128 stands for zero in the data rows.
Some points, one per row:
c(096, 156, 139, 109, 115, 132, 142, 110, 101, 127, 165, 109, 103, 129, 122,
  118)
c(104, 145, 131, 098, 125, 153, 113, 138, 122, 102, 119, 138, 126, 141, 125,
  104)
c(172, 107, 110, 128, 160, 101, 104, 139, 117, 123, 127, 124, 130, 135, 127,
  097)
c(135, 101, 122, 142, 159, 098, 109, 158, 145, 098, 112, 160, 098, 170, 181,
  097)
c(127, 141, 150, 098, 095, 149, 101, 178, 177, 098, 096, 178, 098, 177, 181,
  097)
c(096, 178, 109, 108, 095, 157, 135, 099, 118, 120, 175, 117, 109, 127, 110,
  133)
c(175, 098, 106, 162, 158, 097, 172, 105, 125, 172, 130, 104, 156, 098, 103,
  153)
c(096, 123, 121, 123, 117, 098, 180, 118, 101, 132, 175, 126, 131, 108, 107,
  131)
c(136, 104, 108, 139, 151, 102, 117, 121, 120, 138, 121, 115, 124, 104, 108,
  129)
c(132, 131, 120, 098, 139, 141, 111, 141, 116, 119, 138, 125, 133, 137, 129,
  097)
c(096, 135, 139, 120, 112, 132, 146, 112, 101, 120, 164, 113, 101, 124, 117,
  119)
c(099, 124, 134, 100, 122, 141, 113, 118, 109, 124, 145, 112, 102, 133, 128,
  119)
c(096, 144, 180, 140, 095, 126, 100, 149, 152, 104, 100, 154, 098, 142, 170,
  132)
c(116, 135, 127, 122, 132, 133, 111, 145, 125, 104, 134, 145, 100, 135, 122,
  124)
c(102, 118, 125, 126, 144, 117, 125, 124, 110, 122, 133, 111, 118, 116, 114,
  128)
c(107, 127, 111, 102, 122, 138, 152, 099, 106, 177, 155, 099, 120, 117, 109,
  118)
c(152, 177, 126, 098, 095, 176, 109, 167, 133, 098, 097, 172, 156, 177, 126,
  097)
c(096, 156, 180, 162, 095, 146, 100, 167, 180, 117, 096, 170, 098, 169, 181,
  154)
c(124, 119, 114, 115, 141, 110, 108, 128, 120, 110, 131, 132, 118, 126, 117,
  119)
c(129, 120, 127, 116, 130, 119, 131, 120, 106, 124, 146, 116, 098, 137, 131,
  105)
c(171, 098, 155, 177, 117, 097, 171, 099, 180, 177, 096, 099, 177, 098, 181,
  176)
c(153, 104, 101, 135, 163, 108, 133, 125, 118, 128, 136, 119, 129, 102, 108,
  125)
c(116, 118, 121, 121, 149, 120, 110, 118, 117, 114, 132, 123, 109, 135, 128,
  101)
c(140, 098, 117, 163, 141, 097, 116, 136, 134, 140, 121, 113, 156, 098, 112,
  161)
Then 16 other points, each followed by its number:
c(137, 156, 116, 098, 095, 167, 101, 119, 116, 132, 144, 114, 135, 131, 111,
  118) 0
c(138, 142, 118, 098, 126, 155, 111, 119, 117, 128, 152, 116, 134, 130, 115,
  106) 1
c(115, 114, 106, 126, 148, 110, 152, 108, 115, 144, 134, 117, 112, 109, 109,
  137) 2
c(121, 139, 121, 098, 123, 145, 101, 136, 122, 106, 133, 135, 135, 130, 124,
  119) 3
c(115, 139, 126, 098, 126, 156, 123, 108, 114, 134, 140, 111, 117, 139, 115,
  099) 4
c(121, 178, 180, 177, 095, 176, 100, 178, 180, 133, 096, 178, 122, 177, 181,
  159) 5
c(151, 098, 103, 154, 154, 097, 126, 151, 117, 116, 131, 123, 144, 101, 103,
  148) 6
c(130, 114, 111, 121, 139, 106, 134, 119, 114, 140, 137, 112, 118, 109, 110,
  132) 7
c(096, 140, 113, 098, 133, 146, 122, 116, 102, 155, 155, 099, 111, 124, 112,
  116) 8
c(096, 134, 180, 098, 107, 144, 157, 121, 101, 146, 161, 103, 098, 125, 133,
  109) 9
c(119, 098, 104, 144, 149, 101, 158, 122, 101, 144, 146, 109, 098, 138, 165,
  097) 10
c(127, 107, 101, 140, 154, 106, 129, 099, 133, 131, 132, 099, 132, 098, 111,
  146) 11
c(096, 160, 180, 131, 095, 158, 100, 168, 154, 099, 117, 159, 109, 154, 161,
  121) 12
c(126, 098, 111, 146, 153, 097, 135, 111, 123, 135, 121, 128, 126, 102, 108,
  142) 13
c(105, 105, 105, 137, 156, 108, 123, 120, 118, 129, 135, 107, 136, 100, 104,
  142) 14
c(120, 116, 113, 113, 151, 116, 110, 099, 112, 168, 144, 099, 119, 128, 113,
  099) 15
Which three of these numbered points are nearest to each point below, ignoring the 2 directions in which the first points spread most? Their numbers follow each, nearest first.
c(151, 178, 119, 141, 095, 176, 132, 178, 132, 105, 097, 175, 151, 168, 117,
  134) > 0 3 1
c(132, 126, 118, 122, 129, 132, 118, 118, 113, 119, 141, 115, 112, 121, 114,
  128) > 7 11 3
c(147, 139, 127, 100, 129, 152, 113, 156, 131, 098, 105, 152, 129, 135, 126,
  122) > 3 1 7
c(148, 101, 111, 134, 151, 099, 157, 099, 101, 160, 145, 099, 098, 132, 135,
  097) > 10 15 7
c(171, 178, 133, 152, 095, 169, 128, 169, 131, 109, 124, 171, 132, 149, 115,
  142) > 0 5 1
c(132, 100, 101, 139, 155, 100, 116, 099, 125, 144, 143, 107, 127, 099, 107,
  143) > 11 7 13
c(108, 131, 104, 098, 132, 136, 131, 099, 109, 172, 157, 099, 116, 118, 111,
  128) > 8 4 15
c(150, 178, 148, 139, 104, 166, 100, 178, 147, 102, 096, 178, 141, 160, 135,
  135) > 0 3 1
c(166, 098, 101, 162, 135, 099, 127, 142, 115, 145, 119, 120, 162, 103, 101,
  142) > 6 3 7
c(165, 098, 116, 177, 155, 097, 180, 126, 141, 177, 104, 119, 177, 098, 116,
  176) > 2 7 12
c(127, 178, 180, 177, 095, 176, 105, 178, 180, 134, 096, 178, 119, 177, 181,
  157) > 5 12 8
c(175, 098, 180, 177, 095, 097, 180, 099, 180, 177, 096, 099, 177, 098, 181,
  176) > 9 12 4
c(106, 133, 120, 098, 124, 133, 121, 099, 107, 151, 167, 099, 111, 120, 114,
  126) > 8 4 7
c(097, 178, 180, 167, 095, 159, 100, 175, 180, 118, 096, 171, 098, 175, 178,
  147) > 5 12 8
c(100, 168, 180, 127, 095, 156, 100, 178, 162, 098, 096, 168, 105, 165, 164,
  123) > 12 7 2
c(115, 098, 118, 153, 138, 097, 105, 099, 180, 152, 096, 099, 120, 098, 162,
  174) > 11 8 14
c(155, 098, 101, 177, 160, 097, 100, 166, 155, 098, 096, 178, 098, 177, 171,
  097) > 10 13 6
c(143, 134, 119, 098, 138, 130, 127, 148, 128, 098, 111, 152, 147, 155, 133,
  097) > 3 1 7
c(126, 110, 101, 127, 147, 115, 120, 123, 120, 111, 133, 133, 115, 124, 116,
  120) > 13 7 11
c(163, 178, 165, 155, 095, 166, 110, 178, 159, 112, 096, 178, 141, 174, 151,
  137) > 5 0 1
c(161, 098, 109, 161, 149, 097, 155, 124, 115, 150, 112, 117, 154, 102, 103,
  154) > 7 13 2
